Rotation paths and how fast each direction turns (degrees per step)
Each turn is a multiple of 5 degrees from 10 to 175, or 0.
Each row of a path follows its step; steps can be skipped.
path 1
step 0: [-16  -2  -4  46   7  -9 -34  -2   8  12  11  -2  -7  17 -13  25 -20   5
  10 -19  -2   3  -9  -9   3  10 -13  -9  19  11 -24  -9   5  17  -2 -13
  -5 -21  14 -28   5   7 -13  -3 -26  22  13   1  -7  -2  14  40   5  16
 -43]
step 1: [ 17 -15  46   8 -14  14   7  16  15  22  -2  -6   2  22  -2  29 -13   6
 -13   7 -16  19  29  -6 -11 -11 -15  -7  -5   1  -1  15  -3  13 -34  -8
  21 -10  -3 -38  -5  -6   1  29 -21 -17  23 -12  -7   7  20  -3 -19  22
 -11]
step 2: [ 22  12 -12  45 -12  -8  16  14  39 -16   5  -8 -23   7  10  24  -3   3
 -22   0   9  16  18   9  19   8 -14 -11   2   7  12  10  20  12 -13   7
 -15 -29  -1 -20  -4  34 -16   1  -7  15 -28  10  30  11  14   5 -17  16
   7]
step 3: [-23  -1   8  20   1  18 -26   3  -8 -27  -2  12 -15  10   1  15  -4  -8
  -6   2  11 -12  35  15  32  22   7   2   1   6 -15  11 -29  48 -25  -7
  15  -2 -20 -16  21  11  16   8 -32  17  -4   5   7 -18  10   2 -26  -2
 -12]
step 4: [-17  -2   4  32  10 -41 -19 -11  14   9   0 -20   4   2 -10  -4   7 -10
  -6 -16  11  23  38   8   1  13 -17 -17 -13  -2   5  -4   1  34 -42  19
  28  -9   6  -9  -1   2   3  12   9   7  29 -27  24  17  11  -9  11   5
   6]
step 5: [-35 -33  -2  -7 -14  -6  -6   0  11  -2  18  17  25  11  13 -14   8  11
  13  15   0  11  15   6 -12   5  -8  -8   3  18  17  -2  18  21 -26   7
  10 -38   0 -26   1  25 -27   5   0  24 -16  16  15   9  13   4 -33   9
 -37]
step 6: [-12   8   4  16 -31 -11   4   9  42 -34   1  11 -18   1  -3  -6 -20 -35
  14  -3 -30  21  22  13  -9   8  -2  15 -34  10  -4  -1  -6   1 -16  -6
  22  -5 -17   4 -11 -17 -11  10 -30   8   9   1   9   6  27 -14 -25 -12
 -23]
step 7: [-39   4   4  46  -7  -6  -6 -16  -3 -19  10 -16 -14   4 -10  28 -14  -7
  18 -13   8  19 -20  -6  16  18  -1 -21  29   9  12  -1   9  17  -2 -10
  19 -18 -12  -1 -25 -16 -17  21  -1  31  -6 -20  -1  30   3   7 -19  13
  -7]
step 8: [-25  -9  18  10   1  15 -36 -23   6  -3  -6  -3 -12  10  -6   3 -10  -5
   0  -6  -6  11   6  -1   0 -12 -35 -25   1   7  -2   0  -4   7 -18  25
  11 -32 -11 -26 -16  -7  -7   8 -37 -47  13  13  -1  -9  -6   2 -27  26
 -28]
step 9: [ 12  17  23  34  18  -8   4  11  34   0  16  -4 -25  23   7  23 -16   9
  14  -5  13  33  15 -14  -8  18 -23  12  -8  -4  17 -25 -20  -6 -19   7
  -8 -22  34 -20   2   2 -17  19  -7   0 -13  -7  10   2  20   6  -6  -2
 -29]
step 10: [ -7  -9  25   2  -4  20 -10  18 -10 -21   2  -3  -1  25  26  26  -3  -2
 -17   6  14   7  17  28  31  19 -22  10  -8  19   6   9   0  18 -26 -26
 -16 -19  -6 -11  -1 -24 -10  16  -8   4  -8   4  -1  28  14   0 -49  15
  13]
Speeds:
[ 1 -7 -4 -6 -4 -6  4 -1  3  5  2  2 -9  4  0 -4 -3  7 -6  3  1  6 -1 -6
 -8 -6  0  7 -3  1  3  2  5  0  0  3  4  1  4 -5 14 -1 -6  8  4 -9 -8 -3
  0 -3  4 -1 -4  3 -2] : 95
[ -6  -1  -3   9   5  -5   2  -3  -2  -3   1   0   3   4  -5   3   1   2
  -3   3   1   1   5  -9   0   0   0   4  -2   3  -2  -3   3  -5 -10  -4
   6 -10   2  -2  -2  -2   7   4 -15   1  -2   5   5   8   5   2  -7  -1
   3] : 0
[ -9  -1  -1   7   0   7   3   3   1   7   3  -2   2  -1   0   2   8  -2
   1   4  -1 -10  -4 -11   4  -2  -3  -1   2   0   0  -2   3   3  -3   1
  -7   3   5   3   5  -1  -1   4   6  11  -4  -1  -6  -6  -4   2 -12   0
  -5] : 155
[ 3  3 -4  4 -1 -7  0  5 -5  1  5  8  3 -2 -6  0  0 -2 -5  9 -1 -2 -1  5
 -3  1  6  0 -6 -4  2  1  6 14 -4  7  0  0 -6 -4 -1  8  8  5  1  7  1  2
  1 -4 -2 -9  4  1  1] : 35
[ -1  -1   3  -3   1 -10   4   0  -5  -1   1  -8  -3   3  -7   8   6   3
   3   2   3   0  -5   3   2   6   3   4  11   8   5   5   2   0   5  -1
  -7  -5   2   1   5   9   0  -5  -3   1   1  -5   1   4  -1  -6   2  -6
 -12] : 155
[  3   8  -3   4  -1  -8  -3  -1   8   4  -1  -8  -4  -1  -4  -4   3 -11
  -7  -7  -5  -4  -2   5  -3  -1 -10  -2 -10   6   0   3   8  -1  -3   4
  -7   2   4   5   4  -1   0  -4  -4  -6   6   2  -1   1  -3  -2  -3  -4
   3] : 160
[  6   2  -7   1   4   2   1   3   1 -14   3   2   0  -2   3   1   5  12
   0  -3  -2   9  -6  -2  -2  -4  -7  -8   1  -3   3  -5   4   5   0  -1
   2  -3   1   1   8   1  -1  -2   1   5   8  -3  -8   6  -3   2  -2  -7
   4] : 145
path 2
step 0: [ 23  -5   8  -9 -29 -21  -2   2  15 -13  28  32 -25   9 -22 -17  -9   3
  18   6  24  -9  -7 -12  14   1   4  20  14 -36  40   0  41  -3   0  -3
 -18  -6  13   2  11  -8 -17  -9  14  12  12  44 -24  13 -20  15  16  24
  -6]
step 1: [  6  17 -15   7  22   6  13  18 -25  36 -16  -1  -9  10 -11   3  -4  -6
  28  11 -36  -2   2  16  17 -27  16  24  27 -16  -3   6  45  -4  -1 -39
 -14   7  -7  -9  13   1  -3  -9   3  10  29 -12  23 -17  29  19  -5 -10
 -25]
step 2: [ 35 -22  -3  -2   0  -2  -4 -19  -2   4   0  41 -37  20   3   8   6 -12
  -3  -3   4  -1  16 -25  25   8   9  13  15  36  51  16   3 -23 -15  14
 -25 -22  10  -2  36  17   4  31  11   2 -13  -7 -11  -6  -4  12   6 -15
 -13]
step 3: [ 23   3 -25  16  11   5 -12 -15 -19  32  16 -22  -2  18 -16   4 -10  29
  34  -3  -9  40   0  15  32  34   7  19  33  -6   0   9  10  23   2 -28
  -4   3 -22  17  16  -1 -26   2   1  -2  27  13 -23   0 -10 -18  -2  16
  17]
step 4: [ 16   3  12 -34 -19  -5  21 -11  -5  21  -9  13  -7  30  -8   1  -7 -16
   6  59  21   5   8  -4  21  11  11  -7  12   1  12  22  29  11  -5 -21
  -7  -1  11 -35  -5 -13  16  14  23  24 -25   3 -23  12  -1   9  29   8
 -32]
step 5: [ 19  -3 -14   0  35  20  -1   1 -34  -6  24  20 -10  32 -15 -32   6  -6
  22 -14 -22 -19 -18  18  26 -37   5  27   5  -4   4  -3  22  -7  11 -11
 -14 -29 -10  -5   7 -16 -13  18 -17  14  20  31 -27   1 -15  17   4  15
  13]
step 6: [ 36   9  -8  -2   9  -9 -11 -40   3  21 -30   0 -24  -6  -8  27 -39  -8
  32  -3 -29   4  22   9  13   9   4 -11   0   4  18   5  18 -26   7 -36
 -11 -10  -9 -19  27   5  27  -6  -2  17 -21 -27 -12  13  24  14   0  -4
  -5]
step 7: [ 20  -4 -13 -13  17   0  -6 -22 -44   9  19  38  -9  17 -12   9   9  -7
  -4   8  15   5  11  24   9  22  37  -2  33  20 -12  21  -2  11 -12  11
   8  10   5  -5  23  28 -34  27 -15  14  -9  19 -22 -16 -11  12   6   1
  33]
step 8: [ 17   9  -1 -12  -7 -16   6 -28 -19  23  -8 -18  23  41 -15  20 -33   6
  23  -3  -3  17  -2   9  40  12 -35  -8 -18  -9  12 -14  10  10  17 -10
  13 -21  -2   5 -14  12 -16   7  18  33   5  29 -28  25  14  10   6  10
 -25]
step 9: [-13  -3   5  -3   1  20   1 -13 -23   7  34  42  13  -6  20   6   6  -2
  19  34   1 -17  -6  34  34 -29  16 -14  12 -19  11  31  31 -22   7 -16
  -6  -5   2  -5 -12  -5   9   3 -22  31 -31 -16 -25 -16   2   8  17   9
  11]
step 10: [ 18  16 -26 -31  10   9  -8 -32 -39   0  -6 -17 -15  26   5  -1 -33 -19
  10 -22 -39 -26   4  19  -2   2 -13  24  -4  14   9   0 -11 -20  -8 -16
  15 -34  -2  11   1  15  17  30  16   1 -10  22   5 -19  12  16  -2  27
   9]
Speeds:
[ 4  4 -1  6 -1  4 -1 -1 -1  6  8  0 -4 -1  1 -6 -6 -1 -6  1 -2  6 -7  1
  5 -7 -1  7  0 -2 -2 -1 -9  3 -4 -7  8  8  4  3  0 -5 -5  5 -2  3  0 -1
  9  7 -3  8 -8  0  5] : 160
[ -5  13  -3   1   6   6  -3   0   6   0  -3  -1  -5 -10   4  -3   9 -10
   5  -6  -1   3  -2   4  -1   4  -5   5  -1  -2   2   1   4  -7   2   0
  -4  -4  -2  -2   3   8   3  10   1   1  -1  -2   4   1  -1   7   2  -6
   3] : 85
[ 1 -7 -1 -4  0  6 -7  6 -5  7 -1  3 -6 -2 -2  0  4 -7 -7  0  1 -1 -2 -6
 -2  1  5  8 -9  8 -1  6  1  1 -4  4  3 -3  2 -6 -9  6  1  3 -1  7 -1  9
  1 -1  7 -8 -3  4 -1] : 135
[  3   0  -2  -4   3  -2   4   0   5 -10   1  -3  -6   5  -7   1  -2 -10
   1   1  -5   3  -7  -4  -8   1   7   0   3  -1  -3  -2   3   5   5  -1
  -3  -2   0  -6  -7  -7   9  -4  -5  -6  -4   2  -2   6   2   6  -5   4
  12] : 60
[  1   5  -3   8   5   2   0   4   5   8  -3   4  -5  -2   4   2 -10   1
   1  -1   3  10   4   0   0  -5  -8  -3  -5  -2  -8   0   3   7   4  -9
  -2   0  -4  -4  -6   5   1  -8   4  -5  -1  -2  -6  -5  10  -2  -2   2
  -2] : 145
[ 1  3  2  3  6 -3 14 -2 -5 -2  3 -3 -3  8  2 -6  3 -9 -4 -2 -1  4  7 -3
  3 -8 -8 -3 -5  7  6 -4 -4  2 -2 12 -3 -4 -1  1  1  3 -3  2 -5 -1  6  0
 -5  6  2 -2 -2 -1 -2] : 125
path 3
step 0: [ 25  -8   6  11 -17  -9  -1  16  -9   9  -6  13   7   6   1   4   2  10
   6  16  -9   0  -4 -28  16   6 -12  51   3 -25 -21  -6 -10  11   6  -7
 -18   7 -16  12 -34  -3 -41  32   5  -9   2 -19  13  -4   1 -35  16  39
  -7]
step 1: [ 24   2   0   1  -4  -6 -11 -22 -20  13  10  14  19  -4 -21 -19 -22  12
   6  28   5  26  -8  27 -15   8   7  -5  24 -19   4  17  -6   8  16  15
   6 -14 -14  -6 -28  15 -36  38  29 -19  -9  28 -16  16  14 -17  18 -20
 -11]
step 2: [  4 -35   4 -20  -8 -24   6  14   3  33   9 -22   9   5 -16  19   6  18
  12  -5 -12  12  -9 -12  -3  18 -27  22  11  -6  29   5  -1  12 -23   7
   2  -5 -30  12  -2  20   9  29   5  -3   7  21  14  -3  -5 -40  18 -14
 -43]
step 3: [ 20 -10 -16  13  27 -22  -8   4 -34 -25  19  -4   1  10 -31  -9   3  -9
   6  13  -2   2   4  -3  -2  -5 -10  34   8 -18  30   6  -8  -1  30  -7
 -25  15 -19  10   8 -16 -39  22  25 -16   2  -6  23 -18 -23 -28   8  -2
  -8]
step 4: [ 31  -6  -2  16   6 -17  -7 -23   7  42  19  22  -4   0 -10 -19  -3   4
   2  -9   1  41   2 -13  -7 -10  -4  15  16  16   4  18  -1 -17   5  14
  -5 -13 -27  26 -12  20 -36  43   1  19  22   6  -6  -8  15 -10  10  24
  -8]
step 5: [  6 -19   8  -9   7  -5   3  29  -8   2  -7  -6  23 -22 -18  -1 -14   7
 -10  23 -24   3   9 -36 -25  10 -41   5  16  -4  -5  -6 -17  15  25  -2
 -16  -2 -15 -10 -30  38 -23  27   4 -11  12  31  -5   0  -9 -21  11   3
 -14]
step 6: [  7  17  -5  22   7 -25  -6 -11 -29   5   8 -13  15   1 -33   0   6  -3
   7  -7  15  16 -12  16   6   9   1   2   6   8  42 -16  -2 -16  -7  -3
  11   5 -17 -11   8  43 -39   6  15 -26  20  24  -2 -14  -4 -41   8 -13
 -24]
step 7: [ 15  -9 -27  18 -20 -15  -2  15  -5  26  33  -6   8   4  -5  -6  29   8
  16  -8  -7   3  12 -28   5  18 -32  34 -15  24   8 -12  10   0   6  -2
 -28  -6  -4   5   1 -14 -32  44 -12  12  11   9  10  -9   8 -27  24 -10
  -3]
step 8: [ 30  21 -17 -16  28 -18   8  -8 -15  -5   6  13  18   6 -42 -17 -14   9
   3  11   6   9   7   4  -4   2 -15  26  -8   7  -8   9  -7  20  16 -10
  -7  33 -19  -4 -47  17 -26  32  19  -2   9  22  -8  -5   2  -8   5  19
  23]
step 9: [  1   7  21  -9 -31 -16  -8 -17   4  25  13  -9  10  11 -11  18 -16 -11
  -7  -3 -11  30 -16 -21 -19  14   3  13  22  -4  13 -10  21  -1  -8 -11
  10  18   4   4 -24  35 -33  46 -18 -17   7  22   2 -16  20 -19   7  -3
 -24]
step 10: [ 31 -26 -14 -10   4 -10  -5   9  -5 -24  34   1  20  -5  -2   9  -8  22
 -12  22   2  -4  22  -5  -5  25 -16   4  -1  13  14 -33   4  -1  -3  -7
 -17  22 -13 -13  -4   0 -30  33  21  -6  10  11   6   4 -16 -33   2 -40
 -32]
Speeds:
[  3  -7   3  -4  -3  -3  -1   3   1  -6   0  -2   0  -4   0  -2  -1   0
   2   0  -2 -14  12 -16   8   4  -2   4  -3  -3  -1   2   1  -1   1  -1
  -3   4  -7  -4  -6   4   2  -4   2   5  -3  -8  -3   8  -1  -3  -1  -3
   0] : 145
[  6  10  -4   3  -9   4   2   6  -4   0   2  -1   3   0  -4  -1   3   2
  -4  -3   4  -3  -6  -2   7   5   1  -4 -12  -1  -7  -1   6   3  -2  -1
  10   3   8  -5  -8   0  -1   2  -5   1   1   4   2  -1   1  -9   1   0
   8] : 40
[  0 -10   2   2  -2   4  -3   5  -3   4  -1   2  -6  -4  -9  -2  -1   3
  -2  -2  -1   2  -4  -2   3  -2  -3  -5   2  -6  -2  15  -9   1   2   5
   9  -8  -3   8   3  -5  -3  -5   5  -1  -3  -3   4  -4  -3 -10  -1  -2
   0] : 25
[  4  -1  -7   4  10  -3  -9  -3   1   2  -2  -4   6   3  -1  -9   7   9
  -2   0  -1  -5  -4  -6   2  -4   6   5  -1   0  -3  -3   5   0  -4  -1
  -4  -3   0   0   0 -12  -1  -7  -3  -1   4  -3  -1 -13   1  -1  -3  -4
  -5] : 95
[-1  7 -3 -1  1 -2  0 -8  5  9  9  1  4 -3  3  2  0 -6 -6  1  0 -2  2 -3
  6 -5  1  3  0 -1 -7  5 -8  3  6  1 -6  3  0  6 -7 -1 -1  0  6  1  4 -6
  9 -2  3  5  2 10  9] : 90
[ -7   6   4  -6   7   2   2   6  -2  -6  -1   2  -1   5 -11   6   3   5
   2  -4  -7  -4 -11   1   3   4  -2   8   7  -7  -4  -6  -5   0   4  -3
   3   3   3  -2   0   3   0  -3   5   4   6  -6  -5  -3  -4   0   1   8
  -1] : 130
path 4
step 0: [  7 -20  -3  12  -5 -15 -24  22  10   6  37  13  -1  -5 -23   1  -3  -9
  19   1  -5  -2  -3 -19   0  23  21  14 -13  19 -13 -19  -8 -14  24 -27
 -12   3  26  16   1  37 -10  22 -29 -28 -14  -4  -7 -10  15 -11  14 -21
  15]
step 1: [ 21  -7   1  39  21 -23 -35 -12   5  11  23  20   0  24  -7 -36  -4  -2
   5  -9  -4 -12 -33 -24  11  24   9  -4  10   8   9  -1  16 -14   1  18
 -10   2  21  32  -4  -5   1  -7   6 -10  -9  12  -6  22  -7  -3  -7   5
  33]
step 2: [  0 -27  15  22   8  26 -23  -9   4  -3  35  18  -1  11  -9  21   5 -24
  -4 -16   7 -17  11 -13  13   4  -8  -5   5  33  -4  14  12 -14  -9   6
   8   9  34  17  -7  -1   0  18 -16 -18  34 -10 -32  11 -11 -13 -18 -29
  -2]
step 3: [ 14 -25  -4  25   8  -2 -13  16   5  -7  38  30  13   3  18 -15 -19   2
  12 -24 -10 -12  -5   6   9  14  27 -26   7  17 -13 -20  -7   8 -13  12
 -28  -7  47 -21   4   1  -7  18  -1   1 -12 -36  -1   5  -7   1  -9   2
 -12]
step 4: [ 12   4   0  22  28  31 -30  11   7   2  14   8   8   6   6   3   4 -28
  12  -5  -4  -3 -13  -4 -22 -17   8  -9   9  -3  18 -25  -6  -2  -3  12
  -1  -9  22  31  -4   9 -46  10  -6 -21  -4 -34   0   1 -24 -37  14  -6
  27]
step 5: [ 16 -17 -12  22   3  17 -29   9   3  10   4   1  -2  31   1   4 -16   2
  11   0 -16   0 -16  17  17   0  10 -13  23 -18   0  17 -19 -10 -16  14
  13  -2  34   8 -33 -11  -1 -15  -4 -36  15 -36  22  20  -1  15 -26 -23
   9]
step 6: [ 31 -15  12   3   3  33  -7  31   0   2 -17  23   6  -7  -2   4  -3 -12
  34 -22  13  12 -12 -10  -1  14  -3  -8  -6   5 -17  -6   9   0 -36  10
  12 -26  16  19  -6  -1  -7  -6  27 -17   3 -40 -19 -11   6  -9 -11 -27
 -24]
step 7: [ 11  -5   2  12 -11  22 -33  12  -7 -10 -11  17   2  17 -13  13  -6  30
  37  19 -21 -11 -28 -20  14 -22  -2 -13 -26  -3 -11 -14 -10   7   7   1
   2  -3  28 -19  -1   5   1 -11  -2 -18 -21 -45  -2 -21 -12 -18  -6   3
  17]
step 8: [-11  12  -4 -12  20  -4  -2   9   3   1   2  13  -4  13 -19   3 -30  15
  16  20   5  20 -21  -9  12  25   2   5  -5 -14   7 -25 -11 -19 -12   8
  -9 -19  21  27 -16  11  -7  -8  13 -40  11 -12   0 -28  11 -31 -15 -36
  28]
step 9: [ 16  -7   5 -19  12 -10 -44 -20 -24  11   8  12 -15  12 -18  -2   5   7
  28  24  -3  -1 -34   0 -11  17   4 -19 -11  27 -11   9  22   5 -11  18
   4  27   6   7 -23   8  12 -16  24 -23   6 -22 -13   3  20  -2 -21 -19
  -3]
step 10: [ -4 -15   0   6   8  -6  -9 -11  19 -10   4  27  24  21 -27   0 -16   7
   1  -9   5  -3 -21 -31  20 -13  15 -13 -43  14 -32 -10 -16   8  -5   3
 -11  18   9  13 -10  11 -14   0   6 -15  26  -5 -25 -25   9 -23  -7 -17
 -31]
Speeds:
[ -2  -1  13   0  -3   1   6  10  -5   3  -1  -1   0   4 -10  -4  -5  13
  -1  -2  -1   4   0  -1   1   2  -3  -6   5  11  -3   2  -2  -4  -1   3
   1  11  -7   5   0   2   3   2  -2   1  -5   2   3   0  -1  -5   6  -3
   4] : 40
[  0  -1   1  -4  -6   8   2   1  -5  -9   4   4   0  -5  -1   3  -5  -1
 -10  -8  -1  -2  -5  -7   0   1  -2  -2  -6   0  -1  -3  -8   1  -5   0
   1  -2   3 -12   6   0   0   5  -6   1 -10  -3  -5  -6   3  -4   0   7
  -4] : 95
[  0   1   5   2   2   2  -1  -4  -6  -1   0   0   0   3  -1   8   2   0
   1 -10  -2   7  -2   6  -6   5   0  -4   0  -2  -2  11   2  -7  -5   7
   3   3  -2   1   2   1   7  -2   0   2   8   1 -12   1   4   8  -9  -1
  -9] : 100
